Each path below is one point turned by a fixed rotation once a step. After each direction that follows a path, write how fast that rotation turns it, in degrees a step (0 if it stays still).
Each turn is a multiple of 5 degrees from 10 to 175, or 0.
Rotation 1:
[  4   8  15 -14 -10 -11   1 -15   6   5  -5  11  24 -10   7]
[  3   5  10 -17 -10 -15   0 -16   7   1  -2   8  25  -8   4]
[  2   5   3 -19  -9 -16  -3 -17   8  -2   1   8  24  -7   2]
[  1   5  -6 -18  -7 -17  -6 -17   8  -4   2   9  24  -4   1]
[  2   8 -13 -15  -6 -17  -9 -16   7  -2   4  12  22  -3   1]
[  3  12 -16  -9  -6 -15 -12 -15   5   0   3  17  20  -1   2]
[  4  14 -14  -3  -5 -13 -13 -12   4   3   4  21  20   0   3]
[  3  15  -8   3  -6 -12 -14  -8   2   6   3  24  21  -2   5]
[  4  12  -2   8  -8 -10 -13  -5   2   7   4  25  22  -3   5]
[ 3  8  4 10 -9 -9 -9 -4  4  6  4 23 26 -7  5]
[  3   1   7   8 -11  -8  -5  -2   8   5   6  21  28 -11   6]
[  2  -4   5   4 -11  -8  -2  -3  11   4   7  18  28 -14   6]
[  2  -7   0  -2 -11  -7   3  -6  14   5   6  17  26 -16   8]
[  3  -7  -5  -7 -10  -8   5  -9  15   7   5  16  23 -18   9]
[  4  -4 -10 -10  -9  -6   5 -12  13  10   2  17  19 -18  10]
Directions:
[-2 -1 -6 11  0 -1 -7  6  0 -4  8  5  4  3 -3]	20
Rotation 2:
[  2  -5  -5 -10   3 -23  -9  -6 -10  -6 -15  10   8 -22   6]
[ -4  -2   0   8   5 -18 -10 -16 -18  -6 -14   1  20 -12   8]
[ -1  -2  -6   3   5 -14   0   1  -8 -10 -26  11  15 -15  13]
[  1  -5   3  -4  -5 -16 -10 -14  -6 -16 -18   5  13 -20   6]
[ -7   1   3  12   2  -7   1  -9 -13 -16 -22   6  20  -9  10]
[ -2  -2   2  -4  -3  -8   2  -3  -3 -22 -25  15   9 -18   8]
[ -8  -1  11   1  -6  -7  -5 -20 -10 -23 -13   6  12 -13   2]
[-13   4   6   6   3   0   9  -4 -13 -21 -21  15  11  -8   7]
[ -9  -1   9 -11  -4  -6   1 -10  -7 -24 -13  18   1 -17   0]
[-16   4  12   3   2  -2   1 -17 -20 -19  -7  11   8  -7  -1]
[-13   4   5  -6   8  -3   8   1 -16 -17 -14  24   1 -11   3]
[-12   1   9 -13   3 -11  -4 -15 -18 -16  -3  16  -1 -15  -6]
[-18   6   6   2  13  -7   4  -8 -28  -9  -6  16   8  -6   0]
[ -9   0  -1 -14  10 -14   2   0 -19  -8  -8  23  -2 -17   1]
[-10   0   4  -6   8 -18  -9 -16 -25  -5   0  11   6 -13  -3]
Directions:
[-7  3  3 -5  5  2  3  1 -8  2  8  6 -8  2 -6]	20
[  5  -3  -1 -12  -4  -3  -2   3   7  -2  -1   4  -7  -7  -2]	135
Rotation 3:
[ 12   5 -23 -10 -10   7  -2  -1   8  12   5   8  15   4  21]
[ -2 -20  -2   6  -8  -8  10 -17  20 -19  -1  -4  10  -4 -10]
[ -1  11 -16 -13  30   8   7  -5   3  -7   4   6   8  11   8]
[  2  11 -23   2 -23 -11  -3  -6  19   0   3  -9  10  -9   4]
[ 11 -20   2   5  10   9  16 -12  10  -8  -3   7  17  12  11]
[-15   9 -22 -19   9  -8  -2  -5  12 -10   8   8   4  -5 -13]
[ 18  11 -12   7  -2   7   8 -14   9  -1  -3 -24  11   1  17]
[ -5 -13 -12   6  -5 -10   2  -3  15 -11   3  27  12  12   6]
[ -4  -4 -11 -21  16   9  11  -7  11   0   4 -16  16 -15  -6]
[ 10  19 -15   5  -7  -6  -2 -23   6 -15   3   3  -1  14  11]
[ -4 -20 -19   6   4   1   6  14  22   2  -3  -3  17   3   6]
[  0   5   1 -17   3  -4  11 -25   0 -11  12   9  17 -11   4]
[  8   2 -26  -2   2  10  -3  -8  20  -7 -10 -11  -9  16  -3]
[ -3   1  -9  15   7 -17  10   3   5  -8  11   1  29  -1  12]
[  2  -9  -9 -27  -6  13   0 -16  18   3  -3  10   4  -6  10]
Directions:
[ -4  -4  -3   2  -5  -1   1   6   5   0   1 -12   2  -5  -9]	155
Rotation 4:
[-10  -9  18  13   4  -1  23  -1   1   4 -15  14   7  10 -10]
[  6 -16   7  15  -7 -15  12  12  -6  -3 -16  17  -4   2 -12]
[ -8  -2  13   5   9 -19  16   7  -1   2 -23  12   8  10   2]
[ -8 -13  13  21  -3   3  19   6  -1  -1 -15  16   6   2 -13]
[  6 -17   9   3  -2 -24  14   8  -3   1 -18  14   0   7  -9]
[-12   4  15  16   9 -10  17   7  -3  -1 -19  15   2  11  -1]
[ -1 -20   8  16  -6  -6  15  11  -2   0 -15  14  13  -3 -11]
[  1 -10  14   1   5 -19  19   1  -2   3 -17  13  -4  15  -8]
[ -9   0  10  23   0  -7  13  14  -5  -5 -18  16   1   3  -3]
[ -1 -19  10   4  -1 -13  17   7   0   5 -18  11  18   2  -9]
[ -2  -5  17  13   3 -10  19   1  -4   0 -14  16 -11  15 -11]
[ -3  -7   5  17  -2 -16   8  18  -6  -4 -21  15   8  -2  -1]
[ -7 -12  17   4   6  -9  22  -1   2   6 -17  11  13   9  -8]
[  1 -10  11  20  -5  -8  15   9  -5  -4 -14  18 -10   6 -12]
[ -2  -7   8   6   4 -23  12  13  -3   1 -24  12  11   3   1]
Directions:
[  0  -4   2  -1   3   2   2  -5  -8  -8 -12  -6  -2  -4  -1]	0
[ 0 -1 -3 12 -7  6 -3  6 -3 -5  2  3 -4 -6 -3]	145
[  4   7  -2   0   1 -10  -4   3  -3  -4  -2   2 -12   3   4]	120
Rotation 5:
[ -1  10   9  17   2  -9 -17   1  -5   2 -19  16  14  12 -11]
[ -4   9 -10  19   0   4  -7   1 -10  21 -11   9  21   5   3]
[  9  13   3   4  -3 -11   5 -10 -21  14  -9   8  20  16   0]
[  4  -8  10  15  -3  -5  -2 -12  -5   4 -20   4  22  13  15]
[  5   5  -2   9   5  -3  -3 -16 -13   4   0  17  21  -4  24]
[ 12   2  12   8   5 -10 -16 -14 -17 -10  -6  18  15   4  -1]
[  3  -9  -3  20   1   8 -25  -6 -11   6  -9  13  16  -3   3]
[ 11   6  -7   4  -4  -1 -16 -11 -27  16   4  11  10   4  -3]
[  8 -10   8   5 -12  -7 -19 -15 -15  10 -14   2   5  19   0]
[ -2  -5  -4   7  -7  -2 -16 -19  -6  19  -4   6   6   6  26]
[  3  11  10  -2  -2 -17 -17 -21 -10   4   0  18   1  10  12]
[ -7   1   7  15   0  -7 -29  -8   4   1 -14  17   4   7   6]
[ -6  19 -10  11   1  -3 -20  -4  -8  18   0  20   7   0   3]
[  2  14   6   7  -4 -13 -13  -3 -13  13 -14  11   8  19 -14]
[ -7   2  -3  16  -6  -2  -7  -3  -1  22 -19   4  17  14  10]
Directions:
[ -7   5  -1  -4  -3  -4  -9  -1   6   6   1   1 -11   4   0]	25
[  1   1  -5   3  -2   5  -3   7  -6   6   0  -2   0   1 -14]	60
[ 0  8 -8 -4  2  1  4 -2 -5  6 10  3  0 -6  5]	135
Rotation 6:
[-17  13  11 -28   7  10   3   0 -10   1  -8 -13   4   2   7]
[ -7  10 -13 -25   0 -14   6  16  -5   9   0 -18   2  -8  -2]
[-14  19   1  -9  -6   5   2  21   1  -9   6 -17  12  13  -2]
[ -5  13  11 -21  14   3  -1   6  -9  15   4 -12  13  11  -2]
[  0  17 -10  -6   1 -12  -9  13 -14   7   8 -22  12  -9  -1]
[ -2  13   5   2  -4   2  -1  14  -7  -2  -4 -23  20  17  12]
[ 12   4  10 -19   8  -3   4   5 -19   9  13 -10  16   7  13]
[ -1  15  -3  -7  -4  -3  -8   2 -21 -10   7 -20  11 -14  15]
[ -5   3   2 -14  -5   1  11   7 -10  -3 -15 -21  11  10  23]
[  3   3  -1 -30  -3  -4  14  11 -14  -4  16  -5   5   0  11]
[-19  20   2 -19  -2   7  -3   4 -11 -13   0 -15   2  -9   7]
[-11   6  -3 -24   4  -4  11  11  -2  10 -14 -20   4   6   5]
[ -5  14  -6 -19  -4  -4   6  23  -3  -2  18 -12   8   5  -6]
[-16  22  12 -13   8  10  -8   6  -9   1   1 -17  12   7  -3]
[  1   9  -5 -13   9 -14  -2  11 -10  21  -4 -23  12   2   0]
Directions:
[ -1  -9 -11  -4   5   8  -6  -1   1  -2   2  -4   4   3   1]	0
[10 -4  2  7 -2 -1 -2 -5 -8 -2  1 -1  5 -1 11]	35
Rotation 7:
[ 14  13  -2  21 -25   1   4  10  -5  11  -6  -6  -2  13  -3]
[ 17   3  23  19  -8  10   3  -1   2  -1  -3  -7   7  -6 -22]
[ -6  -3   9  25 -23   9  -8   4  12  11  -7  -7  -5  -9   2]
[  0   8  13  20  -1  -9 -14  18   1  15   8   0   5  -5 -19]
[-14  15  13   1 -20  20  -9   8   4   4   2  11   4  -8 -13]
[  1   6  -1  -2 -17   1   0  25   1  26 -11  -2   7   4 -12]
[ 12  10  26  -4 -16  12  -5   7 -15   8   0  -3  -3   6 -11]
[ -8  -7  16  11 -20  12   8   0   5  16 -10 -11   6  16  -7]
[  1  -2  13  21   5  12 -10  13 -10  11  -7 -13 -12   5 -16]
[-10  17   6  27 -17  11  -3   1  -2   0   6   4   0  14  -8]
[  5   9  -4  18  -4  14   5  16   8   7 -12   0   8  -6 -27]
[ 16  16   5  14 -27   8  -9  11  -3   4  -4   0  -8  -9  -1]
[  9   3  20  13 -20  -6   3   4  10  14   1  -2  18  -3 -15]
[ -4  -6  23   5 -12  16 -16  10   5  12  -7  -6  -5 -16  -7]
[-14   6  12  13 -16  -6 -12  17  -2  22   8  -1   2  11  -4]
Directions:
[ 3  7  7  1 -1 -6  0 -5 -5 -4 11  4  4  6 -2]	130
[ -5  -2   3 -10   2   4   2   1  -7   5  -2  -2  -2  12   0]	40
[-10   7  -8   2   5   3  -4   5  -1  -1   3   7   0   1  -4]	65
Rotation 8:
[  3  -6  21  -1  10  -6   5   4 -12  20  -9  22   0   3   0]
[ -7  -7  14  15   9 -12   1  -8   0  -1  -6  22  16  -7 -10]
[-14  16  20   2  21   5   0  -4  -6   5  -1  12  13  -2   5]
[  1   3  -3   3  17  16  -7 -20  -6  11  -9  17  10  -7  -7]
[  2  -9   7 -10  27   1   0   3  -9  12 -20   7   8   3   2]
[ -2 -10   2  13   4  -7   2   0 -12  18 -14  23  10  -9   5]
[ -3   7  21   4  13  -9   2   3  -2  -4 -16  13  13 -17  -1]
[  0  14  20   3   8   8  -1 -12  -7  15   1  23   2  -7  -4]
[  1  -8  11  -3  26   2  -4 -14  -1   1  -7  15  11   3 -18]
[-13  -7   6   4  20   1   0  -1 -13  18  -4  15  12  11   8]
[ -7  -2  -4  13  14   0  -3  -7  -5   3 -18  13  21 -16   2]
[  2  13  17  -6  16   5   1   4 -10  12 -18  11   5 -14   8]
[ 12  -5  11   2   6   0   0 -12  -6  12 -12  25   1 -11 -14]
[ -4  -7  26  -2  20 -11   5   2  -5   4  -6  16   7   6  -6]
[-15   2   7  17   9   0  -1 -12  -7  10   2  23  16  -1   0]
Directions:
[-2  3 11  2 -2 -4  1 -4  4 -4  9  5 -2  3 -7]	60
[ 2 -3 -8  8 -8  2 -2 -8 -1  5  3  7  0 -4 -4]	160
Rotation 9:
[ -2  -2   2   3  15 -15 -16  -6 -15   5  -4  -2  24   0  -6]
[  1   1   0   9  10 -17 -12   1 -16  11  -2  -4  25   4  -3]
[  6   2  -6  15  10 -14  -7  11 -10   9  -3  -5  26   5   1]
[  8   0 -12  14  16  -9  -4  14  -3   0  -5   0  26   3   1]
[  7  -3 -14   8  21  -6  -5   5  -2  -7  -4   6  26  -1   1]
[  3  -3 -14   3  22  -9  -7  -8  -5  -6   0   8  25  -2   3]
[ -3  -3 -12   2  17 -17 -11 -14  -7   0   4   1  24   1   7]
[ -5  -3 -11   2  10 -22 -14  -7  -5   5   1  -8  23   4   9]
[ -4  -4 -10   5   9 -21 -15   5   1   5  -6 -12  21   4   6]
[ -2  -5  -6   4  14 -15 -15  13   3   0 -12  -9  24   2  -2]
[  0  -5  -2   3  19 -10 -15   8  -3  -4 -14   0  23  -1  -8]
[  2  -3   1   4  20  -9 -13  -1 -12  -2  -8   5  26  -2  -9]
[  3   0  -1   8  17 -12 -10  -6 -18   6  -1   4  26   2  -4]
[  4   2  -7  12  11 -15  -6  -1 -16  10   3  -1  26   5   2]
[  6   1 -14  14  10 -15  -4   7  -6   6   1  -4  26   5   7]
Directions:
[-10   6   7  -5   3   6   7   4   2  -1   7  -3   2  -2   3]	0
[-8 -4 -2 -8  0 -5 -6 -5  8 -3 -3 -6 -3 -1  4]	35
[ -2  -1   3  -5   6   3  -1 -13  -6  -4   1   8   0  -3  -4]	60
Rotation 10:
[  4  -9  19  -2   4   3   7 -11 -10 -15  -9   0   7 -19 -16]
[ 12  -5  14  13  -2  -5  -3  -7   2  14  -6  12  24 -13  -1]
[  0  -1   5  10  18  -4  20  -1   1   2  -8  -3   4 -23 -15]
[ 13  -6  26   8  -6   6  -3 -12 -10   2  -5   2   5 -11 -16]
[  3  -9   6   6   8  -7   8  -2   5  -5 -13  10  28 -17  -4]
[  7   3  12  17  12  -1   5 -10  -5  20  -1  -4   1 -20 -10]
[  7 -10  21   1  -5  -1  13  -1  -5 -14 -11   3   7 -17 -17]
[ 10  -6  10  14  12  -1  -7 -13   3  10  -8  10  24  -7  -6]
[ -3  -2   8   8   9  -5  15  -1  -5   2  -2  -3   5 -34  -8]
[ 19  -4  24   9  -6   1   7  -9  -3   6 -12   3   5  -4 -17]
[ -2 -11   6  10  15   0   0  -1   4  -7  -7   8  24 -19 -11]
[  9   4  14  10   4  -5   7 -17 -10  17  -2  -3   4 -24  -2]
[  9  -9  18   9  -5  -3  15   8   5  -5 -12   5   9 -13 -19]
[  6  -6  12  11  19   3  -6 -20  -3   4  -6   3  18  -9 -11]
[  0  -4  12   7  -4  -6  11   0  -6   3   0   2  10 -34  -2]
Directions:
[ 7 -1  6 -5  6 -2 -1 -2  8  0  4  9 -5 -7  0]	0
[ -7  -3  -3  -4   0  -2   6   9   2 -11  -1   1   2  -7  -1]	175
Rotation 11:
[ -6   8   6  13  10   3 -20  23  -1   9  -5  -4  11  14   5]
[ -5  -7   9  -1   0  -3  -1  22  -1 -15  10   6  14  21 -13]
[  7  -6  -1  -5  10  -8   7  -1   9   3   3   1 -10  35 -11]
[  0  -1   2  22  16  13   3   9  12  12 -12  -8 -10  14  -6]
[  1  -2  13  11 -14   6  -2  31   6   2  -8   3   0   2 -15]
[ 10   5  -1 -14  -8 -15  -7  20  14   8  -2   1   8  22  -1]
[ 2 10 -9  9 28 -6 -2 12  8  0  0 -4 13 18 -3]
[ -5   1   5  18  10  -2   0  15 -11  -8   1  11  -8  15 -23]
[ -7  -7  15   0  -9  -2  -7   8   2  11  -8   3 -14  30  -3]
[  1  -6   9   6   6   9   1  13  23   6   0 -16  12  20   4]
[ 17  -3  -6   6   4   3   8  25  11  -6   6  -3   4   6 -23]
[  9   6 -11  -1   4 -10  -3  18   1  11 -18  14 -11  16 -11]
[-15  13  10  15  10  -7  -8  14   7   5 -14   4   9  17   5]
[ -2   2  16  11  -3  -5  -7  17   2  -9  19  -6   9  18 -15]
[ 11 -12  -5  -9   7   3  -7  11  -1   6   8  -3  -9  31 -10]
Directions:
[ 6  0 -2 -9 -8 -7 -3 -3 -2  5  1  3 -9  6 -2]	120
[-1  4  4  0 -2 -9  7 -7 11 -3  3 -3  5  3  1]	100
[ 6  9 -5 -1 -2 -5 -1  7  4  3 -6  2  5 -9  0]	60
[ 1 -3 -7 10 -5 -1  4  4  0  4  6  7  1  5  6]	0
Rotation 12:
[ 19  -7   5  29   1   9  -2 -15  10   4  -4   4 -11  20  -2]
[ 34 -13  17  -4   6   0   7  -7  -6  10  12  -1 -11   1   9]
[ 17  12  25   8  14 -18  -5   2  -9   5  -9   2 -14   4 -13]
[ 19  20  11  22 -16   6   0  -4  -4  12  -1  10  -6  15   2]
[ 15   8  12 -10  -5   7   3 -19  -5  13   2 -10 -25   5  15]
[  3   4  18   4  16   4   6   4  -8  23 -11 -14 -17  15 -11]
[ 15  10   1   8 -15  -3  15  20   4  18   5   5 -19  14  -3]
[  6  -2   5   6  -4  -7  -8  -9  15   9  -1  -1 -38   7  10]
[ 12 -19  10  23  14   5   5  -1  -1  14  -6 -11 -12  18   5]
[ 33  -6   7   3   1 -11  19   8  -1   0   7   2 -15   8  -6]
[ 18   5  18  12   4 -12 -17  -8  10   4  -1  14 -20   4 -11]
[ 20   2  19  23  -3   5  -5  -8 -12  15  -1   1  -1  10  18]
[ 26  12  13  -6   2  -4  17 -12 -15   0  -5 -11 -17   7   3]
[ 10  16  17   1   5   8  -2  -2   2  21  -5   5 -16  14 -23]
[  9   8  13   6 -15   3   0  10  -2  31   8   3 -17   7  16]
Directions:
[  1  -3  -4   2   1   8   4 -11  -1  -5  -4  -8   0   4   6]	95
[ 2  8 -5  4 -2 -4  9  4 -1 -9 -5 -1  0  5 -7]	110
[  3   1  -1 -11  -2  -8   2  -3   0  -6   3  -2  -9  -6   4]	135
[10 -7  3  6  4 -5 -3 -4  0 -8  2  5  5 -3 -1]	40
Rotation 13:
[  4 -11  -4   6  -4 -17  -8  -9   4 -17   7  17   1  24 -10]
[  4 -15  -2   2  -5 -15  -1  -5   3 -19   3  20  -2  26  -6]
[ -1 -19   1  -3  -8 -14   4  -3   3 -17   4  19  -3  24   1]
[ -7 -20   5  -9 -10 -16   4  -2   4 -19   9  15  -2  19   3]
[-10 -19   9 -11 -12 -19   0  -1   4 -17  15   9  -2  15   4]
[ -8 -15  12 -10 -11 -22  -9  -2   3 -15  17   3  -2  13   1]
[ -3 -10  11  -9  -9 -25 -15  -1   1 -14  15  -1  -3  15  -2]
[  2  -7   7 -10  -5 -25 -16   0  -1 -13  10  -2  -7  21  -5]
[  5  -4   2 -13  -2 -22 -12   2  -1 -15   6  -2 -11  26  -6]
[  1  -3  -3 -17  -1 -18  -4   1   1 -17   4  -2 -13  29  -4]
[ -6  -4  -7 -19  -1 -14   1   0   3 -19   5  -2 -12  28  -2]
[-13  -3  -9 -19  -1 -13   5  -4   5 -20  10  -4  -8  23  -4]
[-17  -2  -8 -15  -3 -13   2  -8   6 -20  16  -4  -2  19  -7]
[-16   0  -8  -8  -2 -15  -4 -11   5 -18  18  -4   3  16 -11]
[-10   0  -8  -1  -1 -17 -10 -13   6 -18  17   0   4  18 -15]
Directions:
[12  4 -1  6  3 -3 -9  0 -2  2 -4  0 -1  5 -6]	45
[  1  -2   9  -5   0  -2   7  -8  -2   0  -5  -2   3   1 -10]	0
